In the rows, 128 means zero.
Named turns come first, each shown by rows before and after it. Which turns, in which order, take the first row of each pair that follows to the second? Write the first one first, as in the answered first pair.
bakom:
[124 120 148 100 107 111 136 153 155 111 149 146 137 138 117 109 141 107
 128 114 147 133 122 138 146]  ->  [126 122 140 103 116 101 127 166 162 111 153 147 143 130 119 122 141 119
 127 113 142 137 142 146 146]
[124 107  81 122  96 109 133 160 158 122 122 100 155 115 138 112 133 148
 168 139 126 160 124 105 144]  ->  [131 110  82 126  88 121 134 153 163 128 137 130 156 123 100 120 130 122
 177 134 122 141 112  92 143]
[130 125 122 100 151 103 107 108  80 160 153  84 130 136 122 124 109 142
 152 135 128 160 102 145 135]  ->  [140 128 114 115 142 112 112  99  90 171 174 117 126 135  83 142 111 117
 159 136 122 140 100 132 131]
dopod:
[105 118 139 127 111 147 141 124 123 117 122 121 119 113 123 127 112 119
 126 135 141 127 116 118 118]  ->  [137 139 142 130 141 144 117 126 115 130 126 131 131 108 130 136 119 151
 112 108 115 135 146 125 109]
[126 147 112 135 128 128 139 110 142 131 151 171 126 104 118  87 116 115
 175 145 133 116 153 151  92]  ->  [137 142 107 131 131 126 134 109 140 133 152 174 135 109 116  86 122 122
 173 136 130 115 152 148  93]
[117 115 128 127 115 149 131 130 128 133 135 115 103 117 111 113 117 136
 137 130 142 128 108 121 131]  ->  [125 132 140 137 140 154 126 132 126 128 133 133 109 101 127 134 123 147
 124 130 137 133 135 127 125]
[145 142  99 137 129 160 106 135 111 155 177 152 119 123 119 143 134 101
 152  90 113 105 112 138 121]  ->  [122 136 104 132 102 160 124 132 109 137 165 141 111 126 108 139 128  79
 158 114 132 105  99 134 135]
Palom:
[132 137 119 119 143 121  99 127 109 161 144 131 131 155 123 114 110 144
 137 113 108 146 118 120 120]  ->  [127 140 130 120 148 126 103 122 103 162 140 124 131 149 131 116 107 147
 132 106 111 146 114 113 114]
[138 152 120 146 161 141 116 130 156 131 148 157 121 122 116 138 142 141
 133 130 111 120 163 149 107]  ->  [118  97  95 117 118 111 127 137 154 125 135 101 135 162 114 100 133 122
 157 140 132 115 101 136 136]
[117 102 135 127 119 131 141 127 121 118 114 123 137 132 115 132 120 113
 120 120 132 120  95 107 130]  ->  [126 128 148 140 138 149 141 123 116 125 119 141 134 114 126 146 127 121
 108 122 117 124 122 116 109]
[177 134 113 125 147  86 126 148 132 134 134 135 126 137 161 137 119 129
 109 113  91 107 160 152 143]  ->  [169 113  99 108 126  78 126 146 133 125 126 113 137 150 162 114 117 126
 118 117  96 102 140 145 148]
fotol:
[123  92 134 112 118 149 133 120 150 128 163 138 130 118  78 121 121 104
 123 128 143  98  86  99 151]  ->  [123  94 143 105 123 154 121 119 143 137 152 115 135 121  95 101 111 121
 125 119 157 103  70 103 146]
[159 105 116 121 154 128 143 157 147 159 137 129 150 154  70 140 113 148
  95 132 130  99  96 112 136]  ->  [161 112 110 122 145 139 137 149 150 159 143 130 144 158  70 138 106 143
 103 137 133  97  91 110 132]
[ 92 122 111 139 133 170 145 130 137  88 133 127 122 147  92 151 103  89
 136 159 147 117 134 115 137]  ->  [ 85 129 118 122 150 174 118 118 124 108 126  94 120 147 117 111  92 122
 144 146 168 122 111 121 124]
Pag:
[122 134 162  84 171 149 105 110  81 151  95  85 124 104 158  91 151 169
  79  70 132 123 112 135 117]  ->  [167 131 159  95 164 125 109 126  95 166 113 137 144 108 127 131 161 149
  59  56  87 118 152 135 122]
[123  73 112 125 125 120 132 152  98 168 119  89 119 162 170  82 133 162
 154 129 120 137  88 139 134]  ->  [151  73 114 121 128 116 124 145  98 190 132 122 131 162 143  93 138 152
 142  99 100 126  93 135 127]
[133 169 121 161 142 149 113 138 136 132 131 135 121 124 131 113 123 140
 144 107 126 157 160 104 112]  ->  [129 171 114 161 141 146 112 140 136 133 130 137 120 120 132 116 120 139
 142 112 127 155 157 110 110]
Now pairs of rows:
Each pair is 2 to 3 turns apart.
[135 136 149 112 118 122 127 125 126 139 114 101 117 133 100 121  97 147
 149  97 166 103  93  96 113]  ->  [124 161 167 133 122 149 136 126 132 118 121 126 100 109  98 150 101 131
 138 120 167 103 120 103 102]	Palom dopod dopod
[157  92 106 114  98 118 134 162 136 115 152 113 147 149 124 136 144 140
 110 168 127 144 142 153 178]  ->  [169  98 111 114 112 112 122 163 132 124 158 113 156 141 131 145 153 156
 102 168 116 144 160 160 177]	dopod dopod
[131  94  97 100 119 142 110 108 131 162 155 126 121 167  95  85 114 118
 175  89 113 104  76 117 134]  ->  [146  74 101 108  99 120 145 128 147 145 151 156 125 162  72 133 125  83
 143 108  82  99  97 109 149]	fotol fotol fotol
[ 89 146 135 157 143 143 139 121 138 101 119 133 116  81 162 134 127 129
 122 193 163 157 148 134 115]  ->  [ 77 102  90 147 102 125 130 122 153 111 133 114 122 134 138 113 112 107
 155 197 171 143 108 126 133]	dopod Palom dopod
[132 121 160 132 121 137 139 140 133 125 141 164  86 116 105 151 132 106
 135 111 124 107 142 111 157]  ->  [156 125 150 125 152 122 115 147 142 149 150 149 100 128 125 139 134 148
 128  82 108 116 162 124 155]	Pag dopod
[121 128 114 174 155  87 109 145 148 146 149 121 140 125 136 131 154 138
 136 126 102 148 180 154 142]  ->  [124 106 101 172 132  81 118 137 146 150 162 130 146 151  99 132 156 110
 153 121 100 124 157 133 149]	Palom bakom bakom
